50 stands for zero in the data rows.
Every row has a hidden score. How much higher is the second row's score than the first row's in each pair? 10 means about the same, 20 much higher and 0 much lower. The score is a weighted sum of the row's numbers plus the product of two more (or one squared), each taken from its middle value.
(35, 54, 38, 64, 83, 42, 39, 62, 35, 60, 40, 39, 54, 50, 44, 36)
(60, 59, 62, 42, 31, 45, 56, 64, 36, 25, 76, 18, 34, 42, 84, 64) 8
(62, 55, 56, 45, 56, 30, 38, 50, 63, 51, 64, 38, 53, 24, 60, 67)
(40, 39, 41, 73, 48, 62, 40, 65, 44, 73, 36, 51, 57, 50, 50, 39) 9
(90, 64, 65, 34, 46, 32, 59, 49, 52, 30, 73, 22, 22, 49, 43, 73)
(42, 32, 16, 51, 68, 80, 38, 20, 33, 47, 16, 94, 85, 40, 41, 09) 4
(42, 70, 35, 61, 68, 63, 36, 52, 41, 59, 38, 61, 57, 48, 58, 32)
(67, 75, 46, 56, 47, 54, 45, 46, 35, 49, 51, 35, 51, 62, 77, 47) 11
(45, 45, 45, 63, 52, 51, 56, 53, 59, 51, 39, 66, 45, 52, 27, 43)
(63, 50, 44, 42, 49, 46, 57, 36, 69, 31, 44, 36, 58, 33, 39, 45) 9
(52, 54, 53, 69, 40, 60, 50, 36, 51, 15, 57, 46, 30, 51, 80, 62)
(55, 74, 75, 38, 50, 41, 52, 44, 59, 05, 58, 47, 32, 37, 52, 77) 7
(41, 66, 39, 53, 96, 41, 32, 67, 39, 51, 55, 43, 68, 26, 81, 55)
(46, 55, 24, 76, 28, 80, 64, 40, 36, 07, 36, 45, 61, 45, 73, 28) 11
(57, 48, 43, 49, 53, 54, 54, 43, 48, 40, 51, 48, 47, 55, 55, 49)
(59, 52, 54, 27, 66, 38, 53, 55, 49, 35, 46, 71, 47, 36, 47, 57) 12
(38, 45, 20, 78, 27, 79, 51, 52, 15, 04, 32, 68, 65, 49, 65, 18)
(43, 35, 38, 71, 24, 61, 62, 48, 33, 25, 45, 41, 32, 60, 67, 47) 9
(46, 22, 81, 53, 65, 42, 49, 70, 44, 61, 47, 45, 41, 77, 40, 57)
(42, 40, 98, 18, 49, 18, 42, 42, 81, 54, 85, 64, 24, 29, 35, 78) 10
(39, 59, 54, 44, 61, 39, 57, 57, 72, 48, 52, 64, 62, 52, 35, 60)
(40, 14, 71, 45, 63, 55, 57, 38, 42, 53, 34, 68, 50, 65, 21, 36) 13
(61, 71, 41, 40, 35, 41, 56, 71, 39, 08, 66, 16, 46, 36, 94, 63)
(34, 33, 41, 75, 59, 62, 35, 50, 27, 48, 55, 67, 42, 43, 55, 43) 10
(35, 43, 32, 60, 57, 60, 24, 57, 34, 73, 42, 60, 67, 35, 52, 29)
(54, 57, 49, 34, 66, 33, 51, 85, 46, 77, 50, 41, 50, 54, 56, 51) 12
(61, 55, 57, 42, 47, 51, 55, 48, 43, 39, 47, 57, 45, 53, 48, 54)
(65, 80, 74, 30, 40, 20, 25, 61, 69, 50, 85, 24, 30, 05, 62, 67) 11
(46, 58, 39, 49, 57, 50, 53, 35, 44, 42, 60, 58, 49, 38, 60, 57)
(58, 56, 33, 53, 53, 52, 49, 64, 55, 65, 50, 53, 67, 42, 60, 47) 10
(48, 58, 54, 49, 52, 49, 45, 53, 63, 55, 40, 67, 60, 36, 40, 49)
(55, 90, 70, 32, 46, 38, 48, 43, 72, 46, 74, 50, 37, 23, 71, 58) 17
(74, 22, 56, 48, 65, 54, 59, 32, 40, 62, 39, 64, 52, 58, 24, 45)
(36, 38, 53, 64, 68, 47, 65, 56, 40, 68, 29, 73, 63, 82, 30, 48) 3
(58, 46, 40, 48, 50, 53, 56, 52, 45, 38, 38, 48, 69, 39, 47, 50)
(44, 55, 54, 53, 69, 50, 49, 59, 31, 63, 52, 43, 54, 76, 57, 48) 9
(65, 83, 63, 28, 35, 42, 50, 34, 49, 54, 61, 34, 38, 40, 59, 65)
(34, 34, 43, 71, 48, 59, 41, 53, 27, 36, 45, 30, 47, 43, 62, 38) 12
(72, 46, 58, 66, 65, 49, 56, 42, 27, 59, 48, 50, 46, 65, 45, 68)
(60, 44, 50, 53, 74, 59, 70, 38, 30, 62, 39, 67, 38, 86, 23, 43) 14
(42, 44, 72, 42, 59, 28, 49, 68, 52, 33, 69, 58, 49, 38, 49, 57)
(36, 95, 20, 69, 40, 56, 42, 71, 44, 21, 48, 44, 51, 40, 79, 50) 8
(76, 62, 50, 40, 37, 55, 49, 28, 57, 35, 61, 33, 53, 27, 52, 58)
(72, 54, 37, 46, 39, 49, 52, 44, 66, 38, 41, 56, 48, 40, 45, 57) 12
(34, 22, 42, 68, 40, 57, 46, 56, 55, 50, 56, 56, 29, 51, 66, 45)
(25, 35, 41, 53, 50, 60, 40, 50, 30, 39, 51, 34, 51, 26, 56, 37) 10
(55, 64, 44, 53, 60, 48, 44, 49, 45, 39, 54, 56, 57, 52, 62, 49)
(54, 69, 44, 47, 66, 33, 47, 46, 50, 59, 47, 67, 56, 56, 44, 62) 7
(34, 50, 41, 47, 32, 44, 49, 61, 61, 32, 52, 59, 58, 34, 46, 49)
(42, 49, 38, 67, 47, 56, 52, 59, 51, 63, 43, 50, 55, 63, 57, 45) 7
(67, 53, 49, 36, 41, 60, 52, 34, 45, 35, 57, 41, 47, 35, 58, 41)
(60, 68, 39, 71, 53, 59, 66, 56, 44, 45, 43, 41, 53, 79, 61, 62) 5
(18, 34, 47, 85, 53, 56, 56, 85, 40, 59, 42, 60, 52, 61, 40, 39)
(29, 38, 73, 45, 28, 44, 56, 43, 43, 31, 67, 49, 18, 49, 60, 56) 10
(65, 40, 37, 48, 50, 66, 48, 28, 55, 50, 32, 56, 70, 49, 33, 39)
(32, 54, 31, 61, 60, 64, 37, 59, 54, 56, 36, 61, 65, 54, 60, 43) 12
(39, 49, 70, 38, 64, 17, 49, 76, 74, 52, 74, 17, 38, 36, 57, 76)
(88, 58, 78, 35, 30, 49, 54, 12, 42, 26, 69, 38, 44, 35, 55, 67) 9
(64, 62, 16, 63, 52, 79, 57, 52, 27, 56, 32, 59, 72, 60, 65, 21)
(56, 55, 49, 43, 52, 56, 68, 35, 28, 53, 49, 50, 54, 57, 44, 46) 12
(58, 54, 38, 52, 43, 52, 46, 33, 57, 56, 45, 51, 62, 45, 51, 42)
(40, 40, 63, 37, 60, 21, 60, 62, 61, 56, 64, 53, 39, 57, 42, 63) 13
(50, 36, 47, 63, 42, 66, 59, 38, 57, 48, 38, 69, 57, 60, 44, 36)
(51, 57, 48, 66, 51, 49, 62, 55, 55, 31, 42, 58, 55, 52, 39, 44) 11
(35, 50, 49, 55, 41, 54, 50, 48, 36, 46, 52, 54, 42, 50, 59, 46)
(50, 68, 71, 17, 75, 09, 44, 78, 64, 93, 79, 16, 49, 40, 49, 73) 9
(55, 56, 49, 43, 61, 40, 44, 45, 39, 65, 62, 42, 45, 37, 53, 53)
(75, 40, 59, 41, 31, 53, 58, 22, 49, 42, 47, 45, 25, 60, 53, 59) 9
(21, 00, 74, 20, 56, 38, 46, 37, 78, 85, 47, 73, 58, 37, 00, 39)
(55, 57, 42, 55, 49, 41, 33, 56, 71, 65, 52, 27, 47, 26, 60, 53) 7
(42, 21, 69, 18, 55, 37, 46, 29, 68, 60, 44, 73, 37, 32, 14, 43)
(46, 51, 05, 89, 13, 86, 64, 54, 31, 31, 17, 32, 70, 74, 69, 22) 5
(37, 05, 46, 89, 67, 80, 50, 44, 14, 77, 16, 78, 63, 88, 42, 09)
(64, 26, 39, 46, 35, 70, 50, 29, 33, 60, 42, 60, 60, 48, 46, 28) 8
(55, 19, 72, 20, 41, 43, 49, 06, 52, 40, 58, 85, 30, 45, 13, 51)
(51, 54, 50, 51, 37, 51, 53, 65, 37, 44, 61, 25, 41, 70, 66, 52) 4
(56, 50, 39, 58, 41, 48, 51, 66, 60, 47, 47, 20, 44, 32, 55, 57)
(30, 43, 37, 74, 79, 47, 38, 79, 74, 90, 22, 97, 89, 49, 12, 33) 7
(50, 68, 62, 35, 59, 45, 48, 41, 74, 39, 47, 74, 66, 33, 28, 54)
(75, 41, 73, 32, 55, 35, 48, 33, 55, 46, 70, 64, 44, 50, 38, 67) 10
(49, 31, 46, 48, 36, 69, 70, 41, 40, 47, 32, 50, 52, 85, 50, 36)
(41, 45, 51, 46, 63, 49, 43, 37, 38, 72, 54, 46, 39, 69, 56, 49) 10
(40, 42, 54, 34, 35, 47, 43, 38, 47, 53, 71, 21, 33, 26, 71, 46)
(64, 99, 99, 00, 56, 00, 44, 96, 99, 71, 99, 00, 08, 00, 79, 99) 10
(32, 45, 80, 35, 39, 43, 46, 61, 68, 13, 65, 51, 32, 17, 52, 52)
(39, 61, 35, 56, 36, 56, 61, 54, 54, 37, 47, 58, 60, 57, 61, 45) 5
(49, 51, 41, 55, 56, 48, 45, 72, 61, 67, 51, 65, 55, 45, 42, 44)
(38, 71, 42, 53, 45, 42, 47, 80, 57, 33, 50, 34, 49, 37, 71, 48) 11
(43, 19, 37, 66, 49, 71, 51, 55, 30, 45, 32, 70, 53, 88, 30, 40)
(44, 51, 60, 64, 68, 39, 36, 60, 50, 63, 47, 54, 59, 48, 50, 49) 12
(73, 41, 91, 19, 62, 30, 49, 35, 58, 49, 65, 61, 19, 44, 15, 63)
(44, 44, 38, 56, 59, 53, 52, 85, 23, 48, 45, 15, 42, 68, 65, 32) 6
(60, 22, 82, 25, 68, 52, 71, 33, 54, 60, 47, 89, 48, 84, 16, 56)
(45, 27, 62, 41, 69, 42, 46, 59, 70, 67, 58, 71, 46, 41, 37, 51) 12
(65, 77, 95, 08, 56, 00, 53, 62, 71, 56, 99, 02, 17, 24, 74, 99)
(52, 51, 28, 73, 46, 75, 58, 54, 20, 47, 17, 44, 62, 65, 61, 32) 9
(32, 23, 64, 58, 23, 52, 47, 34, 54, 09, 66, 40, 20, 27, 62, 57)
(92, 58, 50, 51, 46, 54, 61, 36, 63, 34, 56, 55, 57, 66, 53, 72) 6
(68, 28, 57, 60, 44, 57, 72, 42, 42, 33, 48, 24, 16, 83, 43, 63)
(43, 45, 61, 34, 57, 33, 43, 50, 56, 78, 53, 63, 53, 47, 31, 49) 6
(45, 29, 50, 67, 33, 51, 41, 52, 52, 63, 54, 32, 34, 38, 50, 53)
(44, 71, 46, 74, 60, 60, 48, 60, 39, 57, 45, 38, 66, 83, 70, 45) 18
(82, 70, 92, 19, 49, 34, 59, 36, 44, 51, 78, 36, 33, 65, 58, 74)
(20, 35, 34, 65, 71, 47, 38, 77, 55, 84, 38, 66, 60, 48, 35, 28) 11
(59, 38, 53, 52, 46, 39, 52, 77, 73, 49, 46, 31, 35, 41, 52, 56)
(53, 76, 61, 41, 47, 41, 51, 35, 59, 39, 63, 61, 25, 37, 62, 69) 7
(54, 66, 52, 53, 54, 46, 36, 50, 43, 21, 58, 46, 33, 42, 82, 62)
(39, 52, 73, 53, 25, 43, 47, 53, 61, 15, 73, 39, 29, 51, 71, 61) 11
(47, 79, 71, 16, 51, 22, 57, 79, 74, 90, 65, 45, 59, 52, 38, 63)
(41, 29, 76, 24, 64, 48, 38, 28, 54, 58, 63, 66, 54, 41, 26, 53) 11
(52, 50, 56, 35, 57, 32, 46, 48, 65, 46, 59, 59, 54, 33, 40, 63)
(56, 47, 54, 30, 55, 49, 52, 41, 58, 47, 56, 45, 81, 49, 42, 51) 8
(57, 71, 58, 54, 75, 49, 67, 38, 50, 49, 69, 59, 44, 41, 62, 69)
(10, 25, 51, 67, 56, 50, 40, 81, 45, 70, 51, 47, 44, 70, 51, 48) 10
(48, 34, 67, 28, 38, 44, 54, 22, 48, 31, 63, 61, 23, 39, 51, 57)
(52, 53, 63, 31, 45, 33, 51, 51, 46, 37, 65, 42, 37, 52, 45, 60) 10
(47, 59, 58, 48, 41, 43, 61, 46, 53, 40, 58, 48, 41, 52, 65, 65)
(78, 55, 48, 44, 56, 34, 32, 47, 60, 36, 54, 55, 48, 41, 51, 60) 13
(33, 21, 23, 65, 56, 80, 43, 32, 42, 32, 03, 99, 98, 49, 20, 19)
(49, 31, 54, 47, 49, 55, 65, 43, 22, 54, 53, 25, 21, 84, 47, 51) 12
(79, 51, 48, 38, 54, 62, 59, 40, 68, 53, 24, 53, 82, 54, 35, 48)
(36, 58, 60, 48, 46, 43, 45, 61, 36, 44, 68, 41, 34, 40, 64, 51) 12
(48, 46, 25, 61, 37, 67, 42, 51, 67, 36, 27, 55, 76, 35, 42, 37)
(60, 63, 41, 50, 64, 36, 53, 62, 55, 55, 53, 40, 36, 48, 57, 56) 12
(99, 49, 74, 21, 39, 51, 70, 09, 64, 38, 46, 42, 50, 84, 26, 73)
(32, 22, 42, 58, 41, 73, 32, 34, 42, 52, 23, 80, 59, 55, 30, 21) 15
(34, 38, 59, 50, 53, 59, 65, 59, 41, 74, 57, 47, 66, 83, 47, 42)
(46, 41, 49, 49, 56, 46, 44, 49, 34, 57, 58, 38, 58, 43, 49, 51) 13
(49, 38, 54, 53, 56, 48, 70, 43, 42, 74, 49, 57, 32, 93, 35, 51)
(44, 30, 51, 65, 44, 54, 55, 57, 36, 66, 42, 37, 30, 57, 49, 47) 11
(25, 30, 32, 65, 51, 72, 58, 46, 25, 41, 38, 64, 56, 74, 58, 27)
(49, 66, 47, 56, 45, 51, 43, 40, 60, 30, 57, 48, 52, 41, 57, 50) 12
(49, 51, 84, 31, 65, 16, 57, 55, 68, 84, 83, 24, 19, 56, 54, 81)
(56, 50, 51, 53, 22, 50, 48, 29, 63, 11, 64, 29, 32, 30, 53, 61) 13
(40, 36, 48, 63, 66, 63, 47, 60, 33, 60, 43, 56, 63, 60, 49, 42)
(54, 31, 65, 52, 45, 51, 56, 49, 51, 50, 55, 51, 42, 68, 34, 51) 13
(70, 79, 74, 22, 68, 08, 58, 71, 56, 85, 86, 19, 15, 52, 54, 87)
(28, 03, 44, 31, 61, 56, 33, 40, 49, 88, 27, 87, 62, 27, 03, 17) 13
(58, 99, 74, 06, 43, 03, 50, 69, 85, 49, 95, 31, 30, 13, 49, 99)
(47, 41, 42, 63, 45, 61, 42, 53, 43, 24, 39, 43, 44, 53, 45, 50) 7
(37, 36, 62, 49, 63, 48, 53, 52, 37, 64, 44, 57, 46, 46, 22, 44)
(58, 71, 70, 46, 77, 35, 44, 63, 71, 56, 53, 45, 49, 52, 45, 66) 9
(50, 45, 67, 41, 54, 39, 68, 51, 49, 56, 70, 45, 34, 66, 53, 77)
(92, 89, 47, 60, 55, 48, 48, 59, 41, 31, 49, 28, 69, 47, 66, 64) 9
(28, 37, 48, 53, 57, 44, 56, 68, 25, 66, 51, 51, 37, 57, 54, 41)
(53, 48, 58, 35, 65, 42, 35, 54, 57, 71, 62, 58, 59, 42, 53, 51) 8
(24, 40, 00, 99, 34, 93, 45, 58, 19, 39, 04, 66, 76, 56, 47, 06)
(57, 65, 49, 45, 67, 35, 41, 73, 74, 45, 56, 37, 51, 35, 71, 61) 14
(61, 64, 53, 39, 59, 37, 47, 74, 68, 86, 49, 54, 62, 32, 34, 50)
(53, 43, 42, 53, 43, 72, 39, 52, 52, 63, 28, 66, 67, 37, 47, 31) 8
(65, 68, 40, 57, 39, 69, 70, 19, 27, 20, 46, 43, 49, 73, 68, 53)
(58, 55, 56, 47, 37, 51, 57, 46, 61, 53, 58, 48, 44, 55, 56, 58) 10
(55, 60, 68, 39, 58, 30, 45, 52, 50, 46, 67, 44, 37, 41, 67, 76)
(50, 37, 56, 33, 55, 54, 63, 44, 62, 55, 47, 85, 57, 64, 28, 58) 10
(89, 99, 97, 01, 32, 00, 55, 66, 79, 51, 98, 00, 20, 16, 73, 99)
(54, 55, 39, 70, 51, 65, 61, 45, 44, 26, 39, 56, 52, 73, 55, 60) 8
(23, 29, 49, 50, 39, 49, 48, 63, 55, 47, 73, 29, 41, 59, 65, 50)
(53, 38, 32, 56, 44, 57, 39, 56, 62, 72, 25, 60, 94, 29, 25, 29) 11
(44, 42, 61, 49, 41, 49, 58, 46, 55, 47, 63, 43, 47, 43, 61, 56)
(53, 52, 64, 34, 40, 34, 63, 59, 56, 51, 62, 28, 43, 46, 59, 58) 11
(44, 59, 19, 77, 46, 87, 55, 45, 35, 52, 16, 58, 68, 74, 41, 31)
(50, 87, 57, 60, 89, 43, 48, 66, 23, 44, 80, 40, 39, 57, 88, 80) 10
(44, 58, 45, 45, 49, 50, 55, 61, 46, 68, 43, 52, 55, 33, 34, 31)
(64, 39, 41, 57, 59, 58, 49, 45, 54, 50, 44, 64, 61, 50, 31, 37) 9
(51, 56, 63, 49, 44, 56, 56, 45, 44, 35, 50, 58, 56, 56, 48, 51)
(30, 39, 31, 62, 46, 52, 56, 46, 56, 37, 41, 60, 64, 37, 55, 39) 11
(26, 42, 43, 50, 50, 47, 33, 68, 68, 49, 55, 69, 64, 31, 44, 49)
(69, 77, 53, 44, 50, 24, 42, 59, 56, 47, 71, 17, 46, 34, 59, 72) 10
(48, 32, 41, 52, 39, 72, 56, 32, 45, 34, 33, 50, 52, 65, 40, 36)
(24, 12, 11, 73, 37, 98, 37, 42, 49, 60, 00, 88, 99, 59, 22, 00) 10
(61, 49, 30, 55, 53, 67, 70, 42, 35, 46, 26, 53, 76, 69, 27, 30)
(60, 54, 39, 51, 34, 63, 56, 37, 43, 38, 29, 58, 68, 46, 43, 40) 7
(19, 56, 12, 82, 98, 65, 50, 56, 22, 56, 22, 99, 71, 81, 42, 21)
(42, 34, 13, 85, 50, 95, 57, 41, 23, 37, 15, 51, 87, 76, 53, 18) 7
(33, 65, 36, 69, 27, 57, 43, 53, 63, 40, 44, 35, 59, 30, 65, 40)
(47, 43, 58, 45, 54, 43, 46, 50, 59, 64, 49, 40, 53, 51, 59, 51) 10
(75, 69, 45, 61, 49, 53, 57, 59, 67, 29, 42, 52, 44, 51, 55, 55)
(47, 28, 66, 36, 37, 52, 45, 30, 54, 60, 52, 48, 42, 37, 29, 56) 8
(65, 51, 28, 65, 64, 58, 49, 45, 40, 62, 34, 58, 65, 70, 37, 40)
(36, 64, 50, 52, 28, 45, 35, 57, 47, 18, 66, 25, 28, 24, 73, 47) 14
(39, 35, 40, 45, 62, 49, 44, 66, 56, 78, 45, 50, 78, 55, 42, 37)
(42, 45, 57, 40, 38, 41, 41, 62, 43, 47, 63, 38, 28, 35, 63, 51) 12
(25, 29, 00, 95, 45, 93, 41, 42, 11, 54, 16, 54, 76, 63, 54, 10)
(54, 48, 38, 52, 51, 55, 44, 42, 51, 52, 45, 70, 58, 55, 42, 48) 11
(87, 77, 51, 26, 38, 45, 42, 23, 78, 23, 54, 58, 74, 24, 51, 67)
(44, 48, 40, 79, 54, 56, 54, 32, 10, 36, 67, 39, 19, 72, 90, 65) 7
(44, 49, 40, 67, 53, 57, 34, 52, 39, 52, 54, 39, 52, 61, 69, 50)
(35, 38, 57, 52, 59, 53, 48, 38, 49, 76, 52, 50, 52, 58, 53, 56) 7
(54, 55, 29, 65, 59, 64, 50, 62, 62, 31, 37, 52, 76, 60, 65, 40)
(53, 44, 41, 66, 37, 68, 50, 39, 41, 31, 41, 51, 44, 65, 44, 50) 4
(60, 73, 43, 53, 59, 55, 52, 27, 36, 45, 53, 50, 45, 58, 53, 49)
(49, 39, 34, 55, 46, 60, 58, 49, 58, 71, 29, 62, 69, 70, 22, 37) 11
(56, 58, 30, 50, 50, 53, 47, 28, 63, 36, 52, 60, 64, 26, 50, 37)
(52, 68, 33, 58, 40, 51, 35, 56, 58, 32, 48, 31, 64, 32, 71, 40) 13
